Some points, one per row:
-1.4:-0.3:0.8:1.5:-1.1:0.4:-3.0:-1.0:-0.4:-1.4:-0.7:-0.5:-1.0:-0.2:0.9:0.6
-1.9:-0.6:0.8:0.1:-0.9:-0.7:-3.0:1.5:-1.3:-1.7:-0.8:-0.4:-0.6:-1.7:0.8:0.5
-0.3:-1.0:-0.4:-0.3:-1.2:0.3:0.5:0.3:1.6:1.8:0.7:1.6:1.0:-0.1:0.0:-0.3
0.1:0.5:-0.6:-0.8:1.0:0.2:1.3:1.3:0.5:0.0:0.5:0.2:0.3:-1.1:-0.4:-0.3
0.8:-0.2:-0.6:2.1:-1.8:0.1:-0.8:-0.7:-1.2:-1.3:-0.5:-1.3:-0.2:0.8:0.0:-0.5
1.7:0.1:1.1:0.7:1.0:0.0:1.3:0.0:1.0:1.3:-0.1:0.6:-2.8:-0.1:0.5:-0.2
1.4:0.3:1.2:0.5:1.2:-0.2:1.4:-0.1:1.0:1.4:-0.2:0.5:-2.0:0.4:0.4:-0.1
-0.5:0.2:-1.2:0.8:-0.4:1.0:-0.7:-1.1:0.6:0.0:0.0:0.0:0.3:-0.2:-0.2:0.6
0.9:-1.4:1.2:1.0:-2.0:-1.9:-0.7:0.9:-1.6:-0.1:-0.4:-0.3:-0.8:0.6:0.3:-0.9
-1.3:-0.3:1.0:1.3:-1.3:0.5:-2.7:-1.2:0.0:-0.9:-0.5:-0.3:-0.8:-0.2:0.8:0.4
0.8:1.2:0.1:-0.4:2.0:0.7:1.7:0.1:1.1:0.6:0.2:0.1:-0.9:-0.5:-0.1:0.1
-1.0:0.4:-0.3:-0.5:0.1:1.5:0.9:1.9:1.4:-0.5:0.3:0.0:0.8:-2.3:0.3:-1.1
-0.3:-0.1:0.8:1.4:-0.7:1.5:-0.8:-1.6:1.5:-0.3:-0.2:-0.3:-0.6:0.5:0.9:-0.8
0.5:-1.1:0.6:-0.8:0.1:-1.2:0.9:1.4:1.0:2.7:0.5:2.2:-0.8:-0.4:0.0:0.3
1.7:-0.1:-0.4:0.8:-0.3:-2.4:0.2:0.3:-3.3:-0.8:-0.6:-1.5:-0.7:1.3:-0.9:0.2
1.2:0.8:-2.3:1.8:-0.7:-0.1:-0.3:-1.4:-2.3:-1.5:-0.5:-1.5:0.3:1.0:-1.2:0.7
0.0:0.0:-1.3:0.6:-0.5:0.7:0.3:-0.6:0.5:0.3:0.3:0.2:0.8:0.0:-0.4:0.2
-0.5:0.2:0.2:-2.9:1.3:-0.5:0.8:0.6:0.1:1.2:0.8:1.1:1.9:0.6:-0.5:0.5
0.8:-0.2:0.2:-0.5:-0.5:-2.1:-0.4:0.2:-2.4:-0.6:-0.4:-0.8:0.4:1.6:-0.5:0.0
-0.3:0.5:0.8:0.7:0.9:0.8:-0.8:-0.4:1.0:0.1:-0.3:0.4:-2.1:-0.9:0.9:0.7
-0.6:-0.3:-0.6:1.3:-1.4:0.3:-1.4:-0.9:-0.4:-1.2:-0.2:-0.8:0.5:0.3:0.1:-0.1
1.1:0.5:-1.2:1.4:-0.6:0.0:-0.2:-2.1:-1.8:-1.3:-0.6:-1.7:0.3:1.7:-0.7:0.2
-0.3:-0.6:-0.5:-0.6:-0.4:0.0:0.2:-0.4:0.9:1.3:0.6:1.1:0.7:0.3:-0.3:0.3
0.5:-1.0:0.7:-0.9:0.1:-1.1:1.2:2.0:0.9:2.2:0.4:1.8:-0.6:-0.8:0.0:-0.3
-0.2:-0.5:-1.1:0.5:-1.0:0.6:-0.1:-1.1:1.4:1.4:0.6:1.1:0.4:0.2:-0.1:0.4
2.3:0.8:0.6:1.0:1.7:-0.4:1.8:-0.1:0.0:0.7:-0.4:0.0:-2.9:0.2:0.0:0.2
Then 10 other points, each followed by its number:
-0.5:0.3:-0.1:-0.9:0.9:0.8:0.9:0.0:1.3:0.6:0.4:0.5:0.8:-0.3:-0.1:-0.3 0
-0.4:0.4:-1.9:1.4:-0.2:0.9:-1.0:-0.7:0.0:-0.3:-0.3:0.2:-0.5:-1.3:-0.2:1.5 1
-0.8:-0.1:-0.1:-2.9:1.1:-0.8:0.8:0.7:0.0:1.0:0.7:1.4:1.7:0.3:-0.6:0.7 2
-0.3:0.8:1.5:-3.1:2.3:-0.7:0.9:1.2:-1.5:-1.6:0.0:-1.5:1.3:0.6:0.0:-0.7 3
1.6:-0.4:-0.5:0.4:-1.0:-3.1:-0.5:0.6:-4.1:-1.0:-0.5:-1.4:0.2:1.6:-1.3:0.3 4
0.0:-0.1:-1.6:0.6:-0.8:0.5:0.7:0.2:0.7:0.8:0.3:0.4:0.7:-0.7:-0.5:-0.3 5
1.4:0.6:-2.3:2.0:-0.8:-0.5:0.0:-1.3:-2.4:-1.3:-0.6:-1.7:0.4:1.0:-1.3:0.5 6
1.6:-0.2:1.4:0.3:0.2:-0.9:1.5:2.2:0.3:0.5:-0.2:-0.1:-1.6:-1.3:0.7:-1.2 7
0.0:-0.8:-0.8:2.1:-2.6:-0.4:-2.2:-2.2:-1.6:-1.0:-0.5:-0.8:0.5:1.7:-0.2:0.3 8
0.6:0.5:-0.1:-1.9:2.1:0.0:2.2:-0.5:0.8:1.4:0.7:1.0:0.5:0.9:-0.5:0.5 9
Which of these numbered points is nearest to each point below, looking only along the 7 directions in which the first points spread most? Its number follows each.
0.6:0.3:0.2:-2.0:2.0:0.1:1.8:0.0:0.7:1.2:0.6:0.7:0.4:0.8:-0.4:0.2 > 9
1.2:1.0:-0.6:-0.9:1.6:0.1:2.0:-0.8:0.1:1.0:0.3:0.2:0.4:1.2:-0.8:0.3 > 9
0.8:1.3:0.8:-0.8:2.8:0.0:0.8:-0.4:-0.1:0.3:-0.1:-0.1:-1.3:0.3:0.0:0.6 > 9
-0.8:-0.4:0.3:-2.5:0.7:-0.8:0.7:0.8:0.3:1.2:0.8:1.2:1.7:0.2:-0.2:0.3 > 2
0.2:-0.5:-1.5:0.7:-1.7:-0.1:-0.1:-0.4:-0.6:0.0:0.1:0.0:1.5:0.5:-0.7:-0.2 > 5
0.1:-0.5:-0.7:2.2:-2.4:-0.5:-2.0:-1.8:-1.7:-1.2:-0.5:-1.1:0.3:1.7:-0.2:0.2 > 8
1.5:-0.6:0.0:0.2:-0.9:-3.1:0.1:1.2:-3.1:-0.5:-0.4:-1.0:0.0:1.0:-0.6:-0.2 > 4
-0.5:1.0:1.5:-3.2:2.4:-0.4:0.9:1.4:-1.0:-1.5:0.1:-1.4:1.7:0.6:-0.5:-0.9 > 3
-1.1:-0.2:0.9:-1.2:0.5:0.6:0.2:0.4:1.7:0.9:0.5:1.0:0.6:-0.4:0.5:-0.1 > 0
0.1:0.2:0.2:-1.5:1.7:0.1:1.2:0.2:1.0:1.5:0.5:1.5:-0.1:0.0:0.0:0.5 > 9
1.1:0.5:-1.1:2.2:-0.8:0.0:-0.2:-1.9:-1.6:-1.6:-0.5:-1.9:0.0:1.8:-0.7:0.0 > 6
1.1:0.0:1.2:0.1:0.5:-0.6:1.0:1.7:0.3:0.6:-0.2:0.3:-1.5:-0.9:0.6:-0.7 > 7
2.0:-0.5:-0.9:0.4:-0.9:-3.0:0.3:1.3:-3.9:-0.7:-0.5:-1.4:0.1:1.0:-1.1:-0.2 > 4
-0.4:0.9:2.0:-2.6:2.2:-0.2:0.8:1.4:-1.0:-1.6:0.0:-1.5:0.9:0.6:0.2:-0.9 > 3
1.9:-0.4:-0.4:1.2:-1.2:-2.5:-0.2:0.2:-3.2:-0.8:-0.7:-1.3:-0.8:1.1:-0.6:0.2 > 4
1.0:-1.3:0.9:1.3:-2.1:-2.1:-1.2:0.6:-1.8:-0.4:-0.7:-0.5:-0.8:0.7:0.2:-0.7 > 4
-1.1:0.2:-1.3:0.6:-0.4:0.7:-1.3:-0.7:0.4:-0.3:0.0:0.5:-0.3:-1.3:-0.2:1.3 > 1
-0.9:0.1:-0.1:-2.5:0.8:-0.7:0.5:1.1:-0.1:0.6:0.5:0.7:1.6:-0.1:-0.6:0.5 > 2
-0.7:0.0:-1.4:0.3:-0.9:0.6:-0.2:0.0:0.6:0.1:0.1:0.2:1.0:-0.6:-0.4:0.2 > 5
-1.3:0.9:-1.8:1.3:-0.1:2.6:-1.1:-1.4:1.4:-0.7:-0.1:0.0:-0.1:-1.6:0.0:0.9 > 1
3.2:1.6:-0.9:1.8:1.9:-0.1:3.2:1.7:-1.0:-0.7:-0.6:-1.8:-2.3:-2.0:-0.5:-1.1 > 7
3.0:1.5:-0.9:1.9:1.7:0.0:3.0:2.1:-1.0:-1.2:-0.6:-1.7:-2.3:-1.9:-0.4:-1.1 > 7
